Each row has a name. Each piece below is followed by the name of the row it came from, unless a question asks for something else. Each question is about the rows just above it. Places in a row count from 0.

V: [211  98 169 151  97 135 122 108]
L: [ 98  84 137 137  63 145 142  81]
B: [118 119 124 211 125 169 152 124]
H: [171 144  86 150  97 107 137 130]
Which value is in both L and H? : [137]
The rest of the row after [150  97]: : [107 137 130]
[152] is at row and place : B, 6

S: [145 168  99  98 155 196]
Q: [161 203  73  98 154 196]
U: [151 181  89 107 146 176]
X: [142 160 105 116 139 157]
C: [116 193  81 103 151 186]
The rest of the row after [142 160]: : [105 116 139 157]
Shared by X and C: : [116]
After [ 98 154], its row goes on with : [196]

J: [ 84  66 171 131  80  93 124]
W: [ 75  67 108  64  48  79  71]
N: [ 84  65 171  92 103  46 143]
After [171 131  80], its row goes on with : [ 93 124]
After [75 67], its row goes on with : [108  64  48  79  71]
Go on from [ 84  65 171] to the end of its row. : [ 92 103  46 143]
[93] is at row and place : J, 5

G: [126 123 135 155 144  99 109  99 136 155 125 133 117 127 124 134 125 139
 143 109 127 121 151 128 126 153 117 127 117 109 144 103 113 125 129 120
 203 109 125 128 120 115 141 112 126 125 155 107 110 100 138]
Z: [126 123 135 137 145  98 109  98 130 156 125 134 117 126 122 134 146 141
 144 108 127 120 151 129 125 153 117 128 116 109 145 103 113 125 130 120
 205 109 124 129 120 117 141 113 156 125 156 108 111 100 138]
K: [122 122 131 138 144 106 111  96 154 151 125 132 112 130 125 135 124 139
 147 110 131 125 155 128 128 154 117 124 118 114 144 109 112 122 125 128
 201 109 127 126 123 115 142 114 127 124 157 113 113 105 132]
P: [127 123 135 137 145  98 109  99 130 155 124 133 117 126 123 134 125 139
 144 108 126 120 150 128 125 153 117 129 116 108 145 103 114 125 130 120
 205 110 125 128 120 117 141 114 126 125 155 107 109  99 139]
T: [126 125 135 137 145  97 109  99 129 157 124 133 117 126 121 134 146 139
 143 109 126 119 150 128 124 153 117 128 116 108 145 103 113 126 131 118
 208 109 124 129 119 116 141 113 126 125 156 106 109  99 139]
which: [126 123 135 137 145  98 109  98 130 156 125 134 117 126 122 134 146 141
 144 108 127 120 151 129 125 153 117 128 116 109 145 103 113 125 130 120
 205 109 124 129 120 117 141 113 156 125 156 108 111 100 138] : Z
Where do [127 123 135 137 145  98 109  99 130 155 124 133 117 126 123 134 125 139
 144 108 126 120 150 128 125 153 117 129 116 108 145 103 114 125 130 120
 205 110 125 128 120 117 141 114 126 125 155 107 109  99 139] appear? : P
Go on from [110 125 128 120 117] to the end of its row. : [141 114 126 125 155 107 109  99 139]
The row with [122 122 131 138 144 106 111  96 154 151 125 132 112 130 125 135 124 139
 147 110 131 125 155 128 128 154 117 124 118 114 144 109 112 122 125 128
 201 109 127 126 123 115 142 114 127 124 157 113 113 105 132] is : K
After [126 122 134 146], its row goes on with : [141 144 108 127 120 151 129 125 153 117 128 116 109 145 103 113 125 130
 120 205 109 124 129 120 117 141 113 156 125 156 108 111 100 138]

M: [140  68 212 144 131 155 180 118 125 112 194 153 130 146  70 141 153 128
 124 118 119 199 172 136 141  72 107 158 160 184 109 104  89]
D: [132 138 114 115 144 133 126 129 125 134 118 106 140 135 104 133 126 128
 124 117 119 140 119 123 149 122 107 165 164 186 107 101  84]
Y: [197 158 122 124  51  80 133  94 143 189  95 110 173 101 134  83 102 140
 122 118 119  71 102 123 147 147 129 113 117 161  91 128 127]
R: [132 138 114 115 144 133 126 129 125 134 118 106 140 135 104 133 126 128
 124 117 119 140 119 123 149 122 147 123 100 113 136 134  95]
Row and place of [131] in the named rows: : M, 4
The row with [132 138 114 115 144 133 126 129 125 134 118 106 140 135 104 133 126 128
 124 117 119 140 119 123 149 122 107 165 164 186 107 101  84] is : D
Where in the named rows is [83]? : Y, 15
Go on from [ 70 141] to the end of its row. : [153 128 124 118 119 199 172 136 141  72 107 158 160 184 109 104  89]
The rest of the row after [172 136 141  72]: : [107 158 160 184 109 104  89]

